One turn moves each row of this set onto another row. After a few examples, where does it send each row asked below?
Vosi: [-23 -28  -3 -20   9 -11 -12  25   3   0 -22  -6  16 -21  -1  -8   5 -46
   2   2   2 -18]
nuso: [-26   3  18 -17  17   0 -20   9  16  11 -13  -7  19 -10  15 -25   4   5
   6   8   9  30]
tugom: [-18 -26  -2 -16   8 -13 -15  10   0   7 -23 -14  15 -23   7  -6   4 -48
  -1  -4   2 -17]
Pepo: [-27   8   4 -19  25   7 -24   5  15  12  -8 -20  11  -9  13 -13   3   4
  17  11  16  30]
negi: [-18 -23  -2 -36  18   7 -14  26  -3  11 -22   0   8 -28  -3  -2   9 -41
   3  14   3 -22]
liloz: [-28 -15   2 -36  17  -9 -12  19  -1  14 -22  -7  16 -16   0 -23   5 -40
   4  13   3 -25]
Zaz: [-29   3  11 -10  21   7 -17  17  20  12 -12 -17  11  -7  13 -21   6   7
  14  18  13  25]
Finam: [-19   0   0 -17  26  19 -25  11  14   8  -9 -15   5 -19  11   5   5   2
  17  10  15  33]
petas: [-24  -3   0  -6  18   4 -23  10  19   0  -9 -20  12 -12  13  -3   3  -2
  15   1  15  36]
bodu: [-26 -21  -3 -14  10  -4 -20  16   4   8 -24 -13  18 -22   7  -7  -1 -50
   0  -6  -3 -20]
reso: [-12 -23  -3 -31  18   8 -18  13  -6  18 -23  -7   6 -32   4   4   7 -43
   1   9   3 -21]
labe: [-23 -12   3 -34  18  -8 -16   5  -5  23 -23 -13  14 -20   7 -19   3 -41
   2  10   4 -25]
suna: [-17 -11  12  -4  11   7 -20  17  18  -3 -14  -4  15 -19  13  -3   6   0
   5   0   7  37]
bep: [-23  -9   6   3  14   8 -16  23  23  -1 -12 -16  10 -12  12  -6   8   2
  12   9  12  31]
Tobi: [-20 -19  -4 -27  18  15 -22  19  -1  17 -23  -7  10 -30   5   3   3 -46
   2   5  -2 -23]
Kigus: [-16  -1  14 -24  23  22 -23  15  11  14 -14   0   9 -23  12  -5   8   7
   7  15   9  31]
terim: [-20  -3   7 -12  23  23 -19  23  18  10 -12 -11   4 -18  11  -3  10   7
  14  20  13  27]
fozak: [-30  -9   1 -31  19   1 -21  11  -1  23 -23 -12  17 -19   7 -18   0 -44
   2   7  -2 -27]

suna moves to nuso
Zaz moves to terim
tugom moves to labe
Now find these:
Vosi moves to liloz
Pepo moves to Finam
Tobi moves to bodu

One turn moves each row of this set onto another row. After a few examples, where does it send each row asked below?
fem: [  0   0  10   1   1   7  20  -1  27   1 -17  -2 -20  -4 -26   0  10 -18]
rosi: [ 12  -6  -9   2  -1  11 -32   5   6  11   3   4 -19  -9   0   7  -1   7]
gode: [ 20  -3   6  -4  -1   8  -2   1  11 -11   2 -10 -25 -10 -12   3  15 -18]
Bez: [ -9  -4  15 -17 -17  17 -12 -14   1  -4   9  19   4   7  -7   1  15   3]
ral: [-19  -7  18 -14 -11  18  -2  -9  12  -2   1  24   9   6 -15  -4  11   4]
Zonag: [ 10 -12 -11  -9  -9  10  12  22   5  10  12  16   0   1 -16   7  22  21]
Dofas: [  0   0  -6 -16 -13  13  25   7  17  24   3  15 -24   3 -18   5  17   9]
kubu: [-22 -12  26  -3 -14   0  -8 -10  17   2   4   8   4  -6 -10  -8  19   4]
Gupi: [-15  -8  -9  12   0   1   9   2  14  21 -25   7  -8   0 -29 -15   4  10]
figip: [-10  -8  -5  16   3  -9   0   7  17  24 -21  20  -3   2 -22  -5   1  -4]
buv: [  0   4 -11   8   1  19 -12   2  17  15 -20  15  -5   5 -11  18  -7   5]
defod: [  4  -3 -17  -1   8  28  -2   7  10   7 -16  14  -9   6 -16   5 -10  12]
kigi: [  1  -6  -8 -16 -16  12  15   6  10  28   7  18 -19   1 -21   2  14  22]
modar: [-15 -10  19 -11 -20   5 -11 -11   1   1  11   9   0   2  -5  -7  24   5]
siv: [  3  -5  -1   2  -8  19 -32   1  13   9   1   6 -19  -5   4   9   3  11]
guk: [ 25  -7   8  -6  -7   7  -1  12   7 -11   2  -7 -21 -14 -17   6  20 -12]
Suf: [ 22  -9 -15  -2  -2  12 -23   6 -11   3   1   2 -14  -3  -9  -2   1   5]
lodu: [ 14   2   1 -10   1  21  15   7  19  -9  -6   2 -24   0 -14  18  13  -5]
vov: [  8  -7  13   3  -4  -5   8   1  16   0  -7 -10 -23 -12 -23  -9  18 -21]
konif: [ 13  -7  -8  -9  -6  16  15  25  10   2  11   9  -3  -1 -10  12  24  10]
vazor: [ -9  -1  13 -15  -9  11  -9 -17  10  -7   8  24   3   7  -4   5  11  -2]
zep: [  7  -4   3 -11 -31  11   2   4   6  30  -2  14  -8 -12 -38  -3  11  14]
zaf: [  0   0 -19  -1   8  28  -2   2  12   4 -16  13  -7   4 -17   4  -7  14]
res: [ -1 -21   5   4  -1  -9 -25  11  11  13   9  14 -19 -10  -5 -18   9   0]
dum: [-13 -11  -6  11   1   3   9   6  13  24 -25   7 -10   2 -27 -13   0   9]
bil: [  4 -15  -8  10  -8 -13 -13   3  -7  16  -6  -2 -13 -10 -21 -23  14   3]
gukaz: [ -9 -12   2  14  -2 -12  -4   6  16  17 -15  29   1   5 -20 -11   7  -9]
bunu: [ 12   4   3  -6   4  20  10  -1  22 -10  -9  -2 -22  -2 -15  11   7 -15]
Gepo: [ -6   4  -3  12  -9  16 -11  -4  19  13 -22  21   0  11 -11  16   1   2]
dalu: [-25 -14  23  -9 -14   6  -1  -6  12   3   4  14   5   2 -13 -12  20   7]
Nevom: [  5 -16  -4  11  -9 -12 -12   6  -7  20  -8  -5 -15  -7 -20 -20  11   2]
fim: [ 17 -11   0  -3 -23   9  -2  20   1  12   2  11  12 -13 -32   1  19  13]
dus: [  2 -18  -2   9   1 -17 -20  11   6  20   2   8 -17 -12 -12 -16   7  -3]
bufam: [ -9  -6  18  -6 -16   1 -15 -15   5  -4  10   9   3   1   0   1  23   1]
nedu: [-21  -7  21 -12  -6  11  -2 -13  22  -1   2  24   4   0 -14  -5   7   1]
Kal: [ 21  -8   6  -5 -23  10  -2  22   5   7   3   4   6 -20 -30   0  21  -1]
defu: [  1   1   9  -5  -5   8  25   1  24   7 -18   5 -26  -2 -29   4  12 -10]
gori: [  7   0   8 -12 -31   7   8   3  11  29  -4  10 -15 -15 -37  -7  13  -1]
bom: [ 19  -7 -18  -3   0  14 -24   3  -8   0   3   3 -13  -6  -9  -4   3   8]
sedug: [ 11  -8  16  -1 -13  -6   9   6  13   5 -10  -4 -23 -15 -32  -8  20 -17]

defu moves to lodu
kubu moves to nedu
bil moves to Gupi
Now find these:
figip moves to buv
fim moves to zep
Suf moves to Nevom
bunu moves to gode
gori moves to Dofas
siv moves to res
modar moves to dalu

